(in the rows, 128 means zero)
The rows below fall into families. The same turns and mirrors carry the whole set onto itself and the rows of a family onto each other. For each named row, which other rows are in its family? Write them in the order they are listed.
These 32 rows form 4 families of 8 rows each.
Zod: [157 126  91 117 148 130 102 131 110 141  98  89 107 120 134 118 127]
bubov: [130 159 106 121 134 128 102 127 130 121 130  99 124 131 115 124 131]
nop: [142 139 104 127 137 113 100 126 123 114 142 108 125 132 112 146 117]
velil: [115 140 103 151 160 128  99 134  99 143 121 125 113  99 132 107  99]
zulin: [151 105  88 127 131 119  95 149  74 123 142 116 129 103 125 112 121]
soz: [108 155  98 162 126 124 103 142  87 126 149 124 151 115 137 122 120]
Tasus: [141 147 106 158 163 123 107 125  92 133 109 124 105 105 129 114 120]
luvin: [134 109 108 130 121 123 117 158 109 113 105  85 158 139 135 140 133]
Rebu: [116 155 112 150 131 121  98 145  82 133 140 135 147 125 153 114 103]
gufos: [151 119 102 129 103 132 109 147 104 102 111  94 158 137 146 138 133]
Fibu: [161 125  90 124 112 127  84 139  92 125 142 121 133 100 122 117 104]
runal: [110 133 112 163 116 128 107 148  94 104 136 132 164 115 143 128 108]
Mudo: [129 107  91 131 104 126 112 148 114 114 129  94 167 129 147 131 121]
Zusar: [147 106  98 125 131 145 104 139 118 112  87  85 124 111 124 132 127]
Reper: [105 134 116 156 151 133 122 142 111 120  90  99 137 136 155 128 130]
dip: [116 143 122 163 120 132  97 150 105 111 149 115 158 115 145 110 119]
Pevus: [151 151  94 145 166 128  84 139  98 131  98 121 118 106 126 112 109]
tago: [120 124  96 147 136 141 114 135  76 124  88  96 147 106 166 105 107]
tal: [128 115  91 163 130 137 118 148  83 133  97 111 147 101 164  99 124]
Fibi: [119 150 109 163 135 131 124 124 132 124  97 103 142 130 152 135 121]
zor: [115 145 116 147 146 151 116 120 129 125 102 115 147 138 137 127 113]
zitob: [148 115  95 126 117 115  86 164  71 119 126 106 123  98 142 119 118]
bok: [113 111 116 129  97 138 117 146 103 113 129 100 151 132 151 133 121]
muz: [163 129  98 116 119 123  90 141  83 117 143 123 143 109 127 129 130]
bufi: [136  99 101 157 130 132 104 153  72 124 102 121 146 104 162 121 103]
zufed: [162  99  97 129 141 126 115 132 119 121  89  96 123 119 138 123 121]
Zoko: [103 128 106 165 145 135 120 138 120 127  90  97 128 126 149 116 105]
mera: [133 149  96 152 144 135  93 122  93 132 127 134 112  95 143 104 102]
keb: [143 138 114 127 125 126  87 150 126 121 140 125 123 131 112 140 124]
fego: [129  99  85 141 119 125 103 142  71 139  93 118 138 106 155 118 117]
Kolor: [150 117  84 117 144 127 111 130  99 134  83 105 113 119 132 134 115]
medeg: [138 158 119 139 147 133 108 136 133 107 141 101 132 128 122 126 119]

Which other rows belong to the same family as nop? zulin, soz, Tasus, Mudo, tal, Fibi, zufed
Which other rows belong to the same family as Zusar? Rebu, Pevus, tago, zor, zitob, bok, keb

The rows below fall into families. The same turns and mirrors carry the whole set onto itself and the rows of a family onto each other. For each named row, which other rows are in its family? Write them in the order they are listed.
These 36 rows form 6 families of 6 rows each.
pabi: [105 110  95 151 126 119 107 144]
nura: [118 108 127 138 152 113 124 146]
rovog: [100 117 131 137 109  68 139 113]
luvik: [ 93  93 142 134 112  75 135 136]
Rinos: [101 124 109 141 147 113 119 122]
Disi: [108 105 123 146 146 114 126 164]
fasur: [115 100 125 144 150 104 139 149]
Sotog: [ 96 107  95 136  91  75 129 136]
Kuru: [ 98 113 109 152  89  78 121 160]
somo: [ 91  98 129 153 103  65 140 143]
Som: [112 116 145 146 117  74 141 146]
sezi: [119 110 134 151 138 101 130 167]
zemol: [ 94 110 105 143  89  72 125 127]
vozos: [ 95 128 120 129  96  75 130 119]
bonis: [114 136 119 131 102  79 121 121]
zut: [115 122 115 144 145 117 118 125]
toviv: [ 94 102 126 152 151 110 127 148]
Lapon: [ 99  92 130 143 111  69 147 145]
lidi: [105  99  86 145 124 107 123 162]
lamu: [ 97 111 123 119 108  77 124 113]
bomi: [107 120 121 128 114  74 140 112]
Beb: [109  98  99 145 131 113 112 162]
Toseg: [109  99 124 153 141 118 125 152]
pav: [116 122  95 147 113 107 106 162]
dak: [ 91 107  91 150 130 113 112 151]
gibus: [117 124 113 134 145 117 120 136]
Met: [ 87  93 107 132  93  78 115 141]
tanal: [102  98 145 144 102  74 138 129]
lukod: [119 122  97 126 139 110 124 127]
siv: [ 85 108 116 143  92  73 131 146]
fuga: [103 117  94 142 126 120 109 158]
litin: [127 137 117 135 134 101 115 133]
ruza: [ 96 112 143 140 111  72 140 136]
fonel: [115 124  97 133 135 118 109 133]
zukir: [100 118 120 133  97  80 124 109]
Tavi: [ 91  98 116 148  87  78 120 139]

Which other rows belong to the same family as Som? Kuru, sezi, bonis, pav, litin
Which other rows belong to the same family as nura? rovog, somo, zemol, Beb, fonel
Which other rows belong to the same family as lukod? fasur, Sotog, Lapon, lidi, bomi
Which other rows belong to the same family as zukir? pabi, zut, Toseg, tanal, Tavi
Which other rows belong to the same family as toviv? luvik, Rinos, lamu, dak, Met

The rows below fall into families. The same turns and mirrors carry the whole set onto itself and the rows of a family onto each other. For each named row, which other rows are in its family? Write them in the order they are listed.
These 15 rows form 5 families of 3 rows each.
kazes: [149  88 144 171 124 132 116 108]
fatur: [170 136 130 143 148 139  99 125]
govi: [115  98 113 140 151 148 121 123]
zur: [118 102 110 148 162 147 124 128]
zuzef: [142  99 144 172 121 124 118 101]
zabeb: [110 102 107 148 150 142 121 120]
Veb: [166 136 134 151 151 139 102 133]
labus: [115 102 109 136 151 140 119 128]
zivo: [167 142 125 150 136 144 103 127]
tep: [149  95 139 174 120 124 115 105]
rumir: [152  93 146 169 118 121 114 115]
ruti: [142  97 143 181 124 123 123 113]
bif: [167 135 124 145 146 154 103 129]
ful: [169 137 126 142 140 142 105 129]
Metis: [119 102 109 139 154 149 127 119]

Which other rows belong to the same family as zabeb? rumir, bif
Which other rows belong to the same family as zur? Veb, ruti
Which other rows belong to the same family as labus? kazes, zivo

